In the rows, 128 means zero.
Rotation paths and how fast each direction turns (degrees a step)
Each turn is a multiple of 5 degrees from 10 to 175, or 0.
Path 1:
[126 135 127 128 132 117 136 120 140 123 125 135 122]
[131 139 136 132 128 128 132 137 135 122 129 140 121]
[122 137 122 125 127 125 141 124 139 125 134 135 123]
[130 134 134 139 133 124 132 128 138 118 125 137 121]
[125 139 129 120 126 121 136 133 136 130 131 140 121]
[127 138 127 137 128 133 137 127 138 116 131 133 123]
[126 132 131 129 133 115 135 126 138 127 129 138 121]
[129 144 131 128 124 132 132 134 135 120 126 137 123]
[122 131 125 132 130 123 142 126 138 126 138 136 123]
[130 140 132 131 130 123 130 126 138 118 120 136 121]
[125 137 131 127 126 126 137 136 135 129 137 140 122]
[125 139 124 133 129 128 137 121 140 116 126 131 123]
[129 132 136 132 133 118 134 133 137 127 130 141 121]
[126 145 125 123 123 130 135 130 136 122 127 135 122]
[127 132 127 124 124 134 129 132 126 129 132 129 129] : 125
[135 128 126 127 132 131 128 127 128 133 128 126 132] : 0
[129 133 126 127 126 131 126 125 129 123 122 125 128] : 170
Path 2:
[125 136 126 125 135 129 144 127 129 129 136 138 125]
[116 133 127 128 135 130 141 131 135 123 137 128 130]
[114 139 120 128 130 125 138 127 129 128 133 123 128]
[122 140 119 124 130 127 140 124 125 133 133 134 126]
[123 133 127 125 135 129 143 130 131 128 139 137 128]
[115 135 127 128 134 127 140 132 134 123 137 125 128]
[116 141 119 128 130 126 140 124 128 129 130 124 127]
[123 137 120 125 132 129 141 124 127 134 135 137 129]
[120 132 127 124 135 128 141 132 131 128 141 135 129]
[115 138 127 127 132 126 141 131 132 123 134 124 125]
[118 141 119 128 131 128 141 122 128 130 129 128 127]
[121 134 120 125 134 129 140 125 128 134 137 136 131]
[118 133 127 123 133 125 140 134 130 126 141 132 127]
[117 140 126 128 131 125 142 130 130 123 132 125 123]
[131 127 134 127 129 127 131 132 129 123 130 130 123] : 90
Path 3:
[141 136 127 120 137 137 133 126 132 126 127 136 127]
[137 131 129 130 129 120 123 133 128 126 129 144 119]
[141 127 118 126 123 135 125 121 133 133 124 136 125]
[140 128 137 124 136 130 128 120 126 124 132 137 122]
[138 137 121 125 130 130 129 137 134 128 124 140 123]
[138 123 126 130 123 123 121 120 126 130 131 142 122]
[143 132 127 124 133 140 130 121 133 129 124 132 125]
[135 132 131 125 135 124 127 132 127 124 133 144 120]
[142 130 117 128 120 129 125 127 134 131 122 137 124]
[139 126 133 126 133 131 126 115 124 129 132 139 124]
[140 136 127 124 134 134 129 135 136 125 124 135 120]
[136 127 123 126 124 121 124 127 127 128 133 146 124]
[145 129 127 129 127 136 126 118 133 130 121 131 125]
[134 131 132 122 139 132 128 128 126 126 134 142 121]
[135 128 128 123 130 126 127 129 127 133 127 130 125] : 0
[127 123 129 129 129 135 125 123 127 131 127 126 125] : 110
[129 124 123 125 121 126 127 125 130 127 131 126 128] : 115
Path 4:
[129 120 133 119 133 124 127 130 127 132 134 113 123]
[130 126 133 134 129 117 131 127 131 123 120 113 130]
[120 128 128 131 139 129 140 132 130 120 134 118 129]
[127 124 134 116 137 121 131 137 129 133 129 119 126]
[128 120 125 129 126 118 126 130 134 122 122 113 128]
[119 122 131 134 133 125 141 126 127 124 133 118 130]
[127 127 135 123 138 121 136 141 131 132 125 123 129]
[126 119 120 123 129 122 129 133 139 124 126 116 123]
[121 118 131 127 126 119 139 123 124 127 131 118 132]
[128 123 133 133 135 121 138 142 130 129 125 125 133]
[127 120 123 123 133 126 136 133 140 129 130 121 119]
[125 121 128 119 125 114 138 124 127 127 126 121 132]
[129 119 125 135 129 120 136 140 127 124 129 124 136]
[131 117 129 128 134 126 140 132 135 135 133 124 119]
[130 124 132 137 126 128 127 127 126 130 128 127 128] : 95
[135 127 124 128 125 128 132 127 127 130 130 133 129] : 10
Path 5:
[126 130 122 142 125 132 128 132 140 131 133 134 127]
[127 133 132 133 121 136 137 130 131 129 139 122 127]
[129 128 126 118 130 139 129 130 132 126 143 128 127]
[140 132 133 122 125 127 119 128 128 128 138 133 123]
[137 128 130 127 127 127 125 133 131 115 125 125 117]
[128 130 132 134 137 125 123 134 144 125 127 128 126]
[128 136 140 132 129 135 130 125 138 130 125 120 128]
[131 134 123 121 135 143 130 125 134 130 125 124 130]
[141 137 124 125 131 130 124 131 127 140 128 130 128]
[139 131 128 126 129 128 134 141 122 128 123 125 124]
[129 126 133 127 138 128 131 141 132 127 125 138 131]
[131 131 142 134 127 133 132 129 129 126 123 137 134]
[132 128 123 132 127 143 131 126 131 120 124 133 135]
[134 131 119 137 122 134 123 132 133 134 132 132 135]
[130 131 133 131 125 124 125 127 128 134 130 129 129] : 140
